rotation ticks, each row followed by its count of ticks
The counts run from 0 to 216.
[ 77 111 138 126 113 139 137 158 169 125  64 155 138 130 123 143 180 103
 153 176 153 142 118 160 117 114 152 106  89 101 191 168 129 148 114 111
 132 107 112 141 127 144 151  89 110 124 127 147 101 108 129  98 168 122
  76 115 129 148 108 110 136] -> 69
[ 48 116 159 106  86 154 111 114 137 118  93 150 153 101 124 146 120 106
 150 178 151 150 135 124 129 110 154 109 105 124 174 139 113 123 112 167
  97 134 132 138 124 166 170  93 110 102 125 155 123 137  88  88 147  99
 115 148 111 108  84 116 113] -> 146
[ 79  83 146 120  79 147 147 128 134 117  59 126 173  99 141 129 164 109
 139 181 160 123 113 165 121 104 139 132 110 135 165 176 122 128 112 102
 106 120 124 113 141 144 150 103  99 149 128 143 128 115 124 106 113 115
  99 141 153 114 123  93 171] -> 189
[ 72 118 142  92  82 169 135 119 156 112  91 164 142 134 135 133 175 112
 147 142 120 132 133 171 118 101 152 103 102 124 173 133 140 144 111 128
 119 150 142 136 146 160 157  81 104  99 128 152 106 116 110 113 143 132
  73 149 126 107  86 108 148] -> 210
[ 84  94 148 110  74 147 152 139 121 116  85 155 162  97 143 147 170 106
 120 151 144 111 121 152 128  95 130 140  84 142 174 186 111 120 111 135
 116 130 129 117 147 165 147  85 118 103 121 145 116 137 104  96 156 126
 126 159 111 121 103 100 168] -> 6
[ 85 110 174 141  75 149 136 130 138 148 101 144 160 117 115 170 115 118
 133 176 113 114 130 157 116  91 136 100  95 128 173 169 106  95 122 132
  92 127 120 103 122 161 181 108 121  89 139 156 112 116 106  88 128  97
 118 152 139 108 108  98 111] -> 138
[ 17 115 134  87  98 151 130 116 161 111 107 136 143 123 134 144 155 142
 144 166 145 122 147 144 120 120 165 113 101 123 153 172  98 157 105 120
  98 145 105 112 147 151 157  96 127 113 121 142 136 114 142 103 145 150
  76 143 136 143 122 128 116] -> 40
[ 77 125 151 101 100 157 143 150 165 137 121 154 145 107 110 140 141  99
 153 173 157 123 146 162 123 115 117  88  86 143 191 154 131 114 119 148
 115 146 132 117 137 164 178 102 125 106 133 136 125 120 117  99 191 123
  95 121 112 143  85 120 148] -> 118
[ 73  98 148 120 112 161 159 138 162 141  78 140 149 101 122 150 114 132
 149 195 134 122 138 149 134 101 138 101  98 127 175 167  99 110 102 140
 122 120 121 118 129 155 168 121 118 120 130 180 104 111 121  83 144  98
 100 141 136 109 128  97 111] -> 136
[ 44  93 156 109  96 143 127 115 153 107  83 125 129 116 132 145 148 141
 128 193 130 132 126 168 100 110 141 139  90 130 160 165 124 164 119 141
 127 132 105 166 114 144 128  99 130 138 139 150 104 134 131  96 124 140
  87 147 142 123 116  80 152] -> 57
[ 71  90 156 116  59 155 131 115 133 116 109 115 154  93 138 135 129 133
 128 184  88  96 144 178  94 105 149 121  97 127 165 170  98 115 111 141
  96 104  94 109 118 164 153 106 113 117 148 167 111 128 126 130 115 111
 106 143 143  95 121  88 138] -> 177
[ 62 103 126 108  96 143 132 149 141 110  86 136 147  85 139 116 163 108
 165 175 168 147 138 139 130 130 159 117  97 109 181 164 108 142 106 138
 117  96 115 110 137 171 155  87  96 121 129 150 143 129 115 128 166 100
 111 123 110 117 101 130 142] -> 173
[ 77 135 168 124  66 135 108 137 113 132 103 140 175 130 120 145 130 111
 118 178 164 128 130 145 108 115 129 116 108 118 186 177 117  98 124 130
  73 130 113  95 126 159 182 124 104 116 151 132 130 126 107  94 124  98
 111 138 154 131 106 112 126] -> 140
[ 51 115 160 103  23 149 127 110 116 107 103 154 158 118 146 131 135 122
 140 153 124 136 130 131 122 142 152  98 109 130 162 147 131 117 108 140
 105 101 125 131 121 170 147  82 104 120 147 127 100 125  99 100 129 104
 100 160 130 124 123 119 142] -> 194
[ 83 117 167 119  87 147 131 156 131 126 113 141 144 120 108 151 121 149
 116 187 122 103 134 179  91 104 120 119  72 126 188 186 104 129 114 151
 100 154  88 110 129 158 152 138 132 112 140 146 106 132 130 122 142 131
 113 137 145 138 108  81 131] -> 112
[ 53 125 156 100  75 155 105 120 146  95 121 132 146 153 128 139 166  82
 118 166 117 141 142 163  98 117 152 120 101 110 176 147 111 110 125 138
  91 128 116 115 126 173 170  86 127  97 138 122 104 128 120  99 136 147
  81 141 102 115 112 126 154] -> 27
[ 60 109 171 127  81 149 137 144 133 121 104 128 139 137 110 170 128 112
 132 168 102 118 119 173  90 108 143 120  81 117 190 173  97 110 120 145
 105 134  92 123  94 158 165  94 136 125 139 121  99 137 114 116 167 129
 107 151 141 131 127  97 146] -> 73
[ 88 110 156 136  90 131 140 163 153 136  90 164 142  93 117 137 147 114
 134 189 159 122 139 146 127 122 119 102  64 125 187 163 126 141 104 151
 144 107 106 140 115 168 131 106 104 110 131 161  99 110 116  93 146 108
 109 120 118 142  94 101 134] -> 109
[ 61 121 143 108 106 133 117 155 153 123  95 126 149 106 122 117 153 112
 152 201 178 146 147 153 124 114 145  99  98 112 183 169 102 146 112 129
  98 122 107 100 146 156 165 119 108 109 125 159 148 112 135 108 124 124
  89 115 125 130  93 125 110] -> 133
[ 62  86 157 122 114 143 147 137 160 118  66 143 152 124 115 142 123 131
 152 201 165 138 121 155 126 102 124 120 105 130 178 158 111 131 112 136
 129 151 112 145 124 142 146 118 131 147 121 151 111 116 119  85 138 130
  84 150 164 140 113  88 134] -> 96
[ 94 144 161 121  76 154 126 161 149 132  89 154 152 150 111 142 153 142
 143 175 147 146 137 152  97 125 145  82 100 119 205 154 155 125 105 129
  95 129 124 120 129 164 165 128 108 123 165 151 108 130 116 105 142 106
  80 133 170 142 109 107 120] -> 115
[ 55 118 169 111  71 141 135 109 163 132  95 157 135 133 132 161 158 116
 143 144 131 130 124 139 103 119 160 103 109 135 157 141 166 141 119 119
  91 141 137 149 131 145 167  69 120 110 141 145 112 113 115  77 161 131
  77 148 145 129 117 111 138] -> 51
[ 57 122 125  85  78 154 130 141 147 110 106 158 142  98 154 132 180 123
 135 144 159 128 153 136 126 134 151 115  80 120 171 165 117 157  94 138
 115 127 126 114 152 172 146  88 114  92 125 134 133 131 120 109 169 134
  96 135  99 140 107 137 149] -> 14
[ 57 123 150 115  90 109 105 132 138 123 106 152 168 122 107 135 146  94
 135 180 167 135 135 163 115 117 113 108  91 124 177 167 106 134 132 131
  98 145  83 112 123 139 172 103 120 108 121 115 118  99 118  96 136 144
  96 119 134 150  79 128 135] -> 93
[ 95 124 159 112  88 152 141 155 175 143 109 161 147 116 112 140 160 106
 143 166 161 128 142 155 115 121 124  76  97 144 189 155 160 118 112 132
 108 136 141 116 132 162 176 113 121 105 138 151 127 115 121  88 180 115
  87 119 132 137  83 119 152] -> 117
[ 62 113 151  83  84 176 134 106 156 133  94 134 157  99 130 138 124 133
 142 193 176 128 137 141 118 119 133 101 119 147 169 154 142 118 106 133
  94 147 134 121 150 142 180 132 118 146 141 162 141 121 125  79 158 117
  83 146 160 132 109 109 142] -> 143
[ 82 126 135 111  86 153 149 166 148 116  87 149 151 133 150 152 186 127
 130 154 150 118 127 146 112 128 159 119  93 113 182 190 121 130  88 105
 109 114 132 104 154 174 149 112 110 125 148 146 124 129 137 114 161 119
  91 137 146 143 151 117 148] -> 22
[ 51 109 158 131  89 133 154 161 152 128  87 144 149 122 116 154 132 153
 156 173 148 115 141 146 114 126 151  97  83 124 171 186 101 142  98 114
  96 137  80  99 130 153 155 123 121 130 126 131 143 111 141 123 160 127
  99 141 175 159 139 109 120] -> 87
[ 72 110 165  97  46 154 122 119 143 112 107 138 139 130 144 129 174 144
 119 163 135 131 129 149  92 114 161 109 107 145 171 149 167 151 108 135
  95 126 139 129 138 169 144 105 115 112 166 152 129 132 130 104 118 128
  76 154 153 121 121  98 156] -> 11
[ 84 140 160 125  73 158 116 157 137 124  98 151 141 161 114 148 138 154
 137 175 135 138 135 162  89 119 144  88  91 111 196 164 132 131 103 141
  92 145 111 113 128 167 157 143 115 122 163 143 106 139 121 121 138 117
  87 139 173 141 115  93 111] -> 114
[ 67 129 139  87  42 151 127 141 116 103 108 152 165 129 133 123 160 137
 110 149 139 108 133 161 105 142 128 125  88 119 181 184 106 133 106 126
  96 141 110  96 158 155 144 119 107 135 140 123 104 127 127 120 156 137
  97 147 147 150 123 111 161] -> 206
[ 61 119 176 128  70 142 119 144 130 116 106 124 143 155 116 166 137 115
 127 169 110 129 124 180  85 125 149 121 103 108 183 165 111 109 123 135
 102 120  94 132  92 166 158  97 133 136 152 108  92 140 114 116 148 122
 101 141 151 137 126 102 141] -> 74
[ 73 118 149 107  91 131  99 134 152 125 113 127 155 108 107 118 151 111
 140 197 168 140 160 152 110 108 142  94  95 121 179 160 115 149 120 130
  81 134  96  88 133 163 172 119 114  94 134 157 151 110 131 105 111 125
  93 111 127 123  84 122 111] -> 132
[ 74 107 188 147  71 133 151 152 129 132  76 163 151 119 114 174 133 127
 141 156 137 128 121 148 109  94 147 102  86 145 177 158 132 122 113 144
 102 136 112 132 107 157 159  91 120 100 130 127 124 133  86 106 147 112
 129 155 148 133  97 104 131] -> 99
[ 62 116 168 127  66 120 133 124 159 145 117 166 157 133 107 141 135 102
 139 162 114 121 143 152 116 116 129  78  94 136 169 139 134 118 131 129
 107 135 104 120 112 149 176  85 129  95 128 130  99  88 117  89 138 129
  80 132 137 137  95 122 118] -> 91
[ 72 118 159  96  56 155 120 128 142 110 106 150 139 120 143 134 185 129
 129 149 138 131 139 153 103 118 169  98  97 139 162 148 171 156 109 118
  93 135 140 118 148 166 149  89 110  99 146 148 146 123 123 110 135 129
  84 140 137 122 108 112 152] -> 12
[ 40 117 145 114  75 152 132 135 139 113  88 137 155 142 132 166 141 143
 121 169 144 126 112 159 105 122 156 133 102 120 167 189 107 130 115 114
  88 149 101 125 137 135 152 114 121 141 140 124 107 126 132  84 141 138
  87 159 174 153 152  99 132] -> 48
